(in the rows, 128 means zero)
Named moves (each a turn or a mirror), then the moves between two rows, first move first; the first pair answered
K_584:
[136 106 151 124 125 137 142 114 119 103 126 143 102 158 109 150 140 141
 138 150 108 108 151 136 129  88 123 136 139 115 119 135 115 106 136]  ->  [150 110 164 111 135 135 114 133 129 108 122 152 111 137 111 146 140 135
 133 149 109  94 142 142 124  97 127 146 139 138 117 131 110 111 129]
[129 166 182 115 144 143 128 101 134 102 125  95 158  94 132 117  87 156
 116 126 131 102 123 167 125 166 140 141 129  90 110 131 165 111 132]  ->  [117 163 177 116 134 143 136  97 130  98 123  93 148 100 131 117  94 148
 119 128 125 105 126 170 123 164 133 133 130  78 114 126 172 121 127]
[146 144 144 126 165 120 100 148 126 113 127 150 137 115 134 136 158 128
 120 134 137 124 142 126 133 141 123 123 138 158 132 123  91 140 151]  ->  [109 135 125 151 139 121 144 101 105 111 132 118 110 152 116 134 155 136
 129 133 127 139 151 111 139 117 130 107 132 101 143 141 107 138 146]
[162 133 145 133 134 112 115 130  95 105 125 174  99 127  80 131 126 122
 146 139 147 120 162 117 169  99 135 123 150 106 153 124  81 111 112]  ->  [165 131 148 128 140 113 105 134  94 105 116 178  99 129  81 136 127 122
 150 144 142 119 158 121 175  97 139 113 145 116 149 118  74 104 119]
K_886:
[ 68 109 140 146 101  71 148 112 129 109 120 194 107 162 134 149 120 110
 174 128 123 159 151  54 125 142 147 140  64 118 142 151 167 170 119]  ->  [ 88 132 140 162 135  97 101 116 120  84 134 158 140 177 107 144 125 180
 175 168 182 139 172 105 169 137 132 182  86 138 141 183  98 162 143]
[113 135 113 150 124 139 140  99 114 107 135  95 126 155 117 114 112 173
 134 111 148 140 122 131 163 119 130 155 153 103 149 138 120 140 123]  ->  [148 135 150 107 142 140 106 156 137 123 124 139 152 120 136 118 124 138
 119 100 155 113 109 128 153 159 131 160 146 160 139  92 118 138 124]
[133 103 125 167 167  99 117 112  95 156 131 111 116 144 101 131 122 128
 108 149 128 126 143 184 125 119 160 132 109 202 115 151  90 115 126]  ->  [140  92 140 147 156  96 116 129 107 168 128 136 115 128 116 131 120  88
  95 124 106 127 127 162 107 129 169 113  89 207 110 125 121 110 109]
[146 108 124 104 117 112 139 146 136 153 114 162 120 102 171 132 111  88
 108 112  78 152 101 108 105 139 135 104 109 148 125 102 189 137 133]  ->  [106 122  88 170 129 122 147  86  92 127 136  95 110 163 122 131 109 161
 123 147 116 156 136 150 142  91 120 133 138  91 130 166 141 135 149]
K_680:
[138 108 158 142 105 146 166  91 123 102 117 113 119 158  96 134 164 123
 164 115 133 123 139 105 190 132 156 118  98  87 152 137  92 118 118]  ->  [144 102 173 129  85 149 161 108 137  95 112 117 124 145  99 137 165 112
 164 109 136 106 132  94 192 147 146 122  93  93 143 118 101 125 103]
[116 127 118 126 131 162 139  71 110 116 126 128  94 161  87 139 135 131
 150 126 151 134 148 108 145 131 150 124 104 113 124 167  84 127 107]  ->  [138 123 136 110 131 167 137  87 119 113 125 147 100 144  99 141 148 110
 157 116 143 129 144  91 150 153 166 117  92 128 122 153  91 120  97]
[ 95 101 118 132 115 154 142  78 119 135 116 116  95 167 124 133 147 104
 133  95 138 149 144 126 148  89 130 124  90  92 123 147 120 126 150]  ->  [118 107 138 126 122 167 141  94 119 131 102 133 102 160 132 134 164  77
 136  82 133 143 141 124 155 104 141 114  83 107 128 137 112 123 143]
[167  61 144 154  80 144 134 170 120  96 144  87 202 121 127 116  85 165
  76  70 178 121 102 144 138 159  50 143 137 104 116 154 162 137 162]  ->  [150  75 123 176 106 138 138 139  87  97 141  67 176 146 116 130  92 181
  77  77 176 130 120 173 147 126  62 146 148  83 117 187 137 123 175]
K_684:
[144 161  91 136 144 119 117 127 108 158 138 136 144 116 148 173 110  87
  83  87 110 158 130 123  93 108 104 147 152 157 139 118 137 123 135]  ->  [124 153 106 176 102 161 131  82 103 114 147 100 158 149 122 151 126 115
 117  99 144 139 152 108 147 109 105 175 157  98 148 140 114 133 131]
[125 115 114  95 109 111  85 139 102 122 114 169 110  88 126 105 124 121
 143 118 107 131 132  89 105 176 115 103 151 121 155 103 184 126 134]  ->  [118 109 121 119  88 130  91 113  97  98 120 154 118 101 105 103 132 133
 159 129 128 118 145  81 130 182 121 111 148  91 154 118 172 127 134]
[142 146 130 125 147  86 125 183 168 132  84 161 170  45 150 116 157  84
 152 142 130 111 113 145  85 165 164 129 136 172 107  80 135 137 122]  ->  [119 130 155 168 101 124 140 117 154  69  92 116 181  80 111  99 173 131
 197 161 176  98 143 115 151 172 166 156 140 110 120 101 105 141 115]
[158 141 154 121 109 127  88 133 146 113 144  69 145 134 134 122 133 188
 131 100 153 101 151 120 166 158 148 158 151  89 125 132 114 118 116]  ->  [175 145 146  83 150  97  78 181 152 155 144 105 141 107 155 130 112 159
  91  86 110 121 132 146 107 148 141 139 143 143 112 116 132 121 117]
K_742:
[123 128 138 159 119 186 146  90  86  83 123  98 141 157 111 120 149 165
 152 149 152 112 167 128 193 142 139 142 144  91 141 138  91 122 139]  ->  [ 98 112 137 153  86 168 175  75  92  91 120 107 138 155 110 111 134 160
 157 148 138 120 161  99 165 147 122 129 134  72 141 134 128 141 123]
[102 138 115 129 133 126 180 115  87 141 161 109 128 126 122 103 146 117
 111 126 102 188 130 101 115  99 123 106 123 121 131 172 170 132 139]  ->  [126 154 108 131 167 141 160 120  72 139 155 115 126 123 123 116 162 123
 110 129 104 188 127 118 134  92 140 107 133 137 131 179 134 116 157]
[129 121  96 106 126  99 132 143 124 107 108 116 101 163 171 140 159  76
 140 129 116 172 148 146  70  59 114 145 104 137 127 149 149 111 116]  ->  [158 129 102 108 152 114 111 155 117 104 104 111 112 166 164 145 184  85
 139 143 128 166 160 164  94  62 120 155 112 157 130 153 118  99 131]
[103 138 148 113 125 128 112 138 143 120 141  96 160  93 128 103 136 124
 144 119 144 102 111 121 131 124 123 159  97 141 133 108 145 124 126]  ->  [ 94 126 150 118 122 117 131 140 141 131 134  98 152  99 132 109 126 115
 138 107 128 112 104 113 109 120 128 145  91 125 136 106 167 133 124]
Now pairs of rows:
(2 to 3 moves a pair)
[126 129 142 175  85 187 145  82 121  71  85 103  95 168  77 111 191 161
 193 157 145 118 148 116 152 122 162 165 162  79 117 192 110 121 119]  ->  [136 139 132 100 135 103 126 195 163 179  82 172  83  97 135 126 150  90
 115 142  76 148  87 146  40 123 128 131 151 194  88 134 194 121 114]  K_684, K_680
[148 141 119 109 165 104 115 132 115 135 122 103  87  92 118 151 117 133
  81 139 129 137 152 192  74  88 141 125 141 164 102 154 110  75 127]  ->  [179 124 166  81 135 143 109 154 142 111 109 131 122  62 127 145 136 103
 101 128 146 102 143 144  87 147 153 135 112 185 103 106 120  81 114]  K_684, K_886
[149 125 122 144 116 153 104 110 114  90 149 131 172 136  83 142 126 204
 155 144 170 119 138 142 152 108  95 178 184 144 155 117 110 111 159]  ->  [116 107 114 156  75 137 162  75 103 103 149 128 136 162  80 144 117 168
 173 112 135 152 134  83 134  88 109 149 165  87 156 122 158 123 133]  K_684, K_886, K_684
[126 100 176 106  83 172  95 127 143  49 122 130 207 125 122 129 122 173
 145 157 180  83 114 117 151 163 105 135 125 110 114  97  97 149 108]  ->  [133 139 124  75 175  97 106 183 128 149 116 179 141 109 158 170 104 107
  81 121  86 152  85 174  67 110 118  78 129 171 109  98 128 125 118]  K_584, K_680, K_684
[182  91 167 139 158 182 177 126 109 112 160 153 182 150 138 135 174 114
 120 115 178 126 129 124 154 183 125 106  63 134 135 145  88 126 155]  ->  [141 100 117 163 173 142 211 103  83 155 169 136 135 178 136 146 144 113
  97 109 142 168 125 154 122 123 122  87  66 109 135 175 105 119 158]  K_584, K_684, K_886
[181 145 150 107 168 141 144 136 121 101  77 142 101 109 154 135 132  72
 137 113  93 145 111  98 122 117 157 115 105 116 107 108  88 122  89]  ->  [117 127 117 149 115 120 165  79 112  96 104  78 108 154 132 110  96 140
 143 149 127 141 124 102 121  87 113 135 121  56 105 155 108 138  86]  K_680, K_886
[139 144 135 146 106 160 126 100 136  76 129 112 164 145  93 114 150 156
 171 161 161 106 145 115 178 131 131 148 123 100 140 148  73 138 141]  ->  [126 115 154 120  53 139 161 120 168  92 125 145 160 123 125 100 134 109
 162 134 129 118 118  59 124 156 125 122  95 101 140 108 150 158 111]  K_742, K_886, K_886
[182 135 160  68 100 171 122 134 150  91 126  66 154  84 127 108 148 123
 143 115 132  85 146  91 184 160 113 136  87 135 113 103 170 115  99]  ->  [164 142 138  87 117 149  90 144 151 104 140  45 164  86 121 110 129 173
 126 144 150  83 152 136 172 133  81 160 116 159 100 122 151 115 108]  K_680, K_680, K_584
[173 144 140 114 183 133  84 143 108  71 104 143 174 120 135 138 173 140
 147 141 163 112 124 126 171 162 172 133 129 145 131 140  76 115 128]  ->  [118 154  95 153 176 110 131  93  75  86 119 105 140 165 123 136 161 163
 147 139 150 138 136 127 165 107 175 115 136  86 133 175  87 114 134]  K_684, K_886, K_886
[125 109 155 137  66 160 107 116 139  81 147 102 176 167 130 105 105 159
 136 135 161 110 131  96 135 145  97 173 123 118 129 106 105 133 146]  ->  [105 122 121 111 104 104 134 143 131 166 135 135 125 155 156 128  80 103
  90 104  88 163 110 124  49 109 104 133 122 146 118 103 155 124 140]  K_680, K_742, K_684
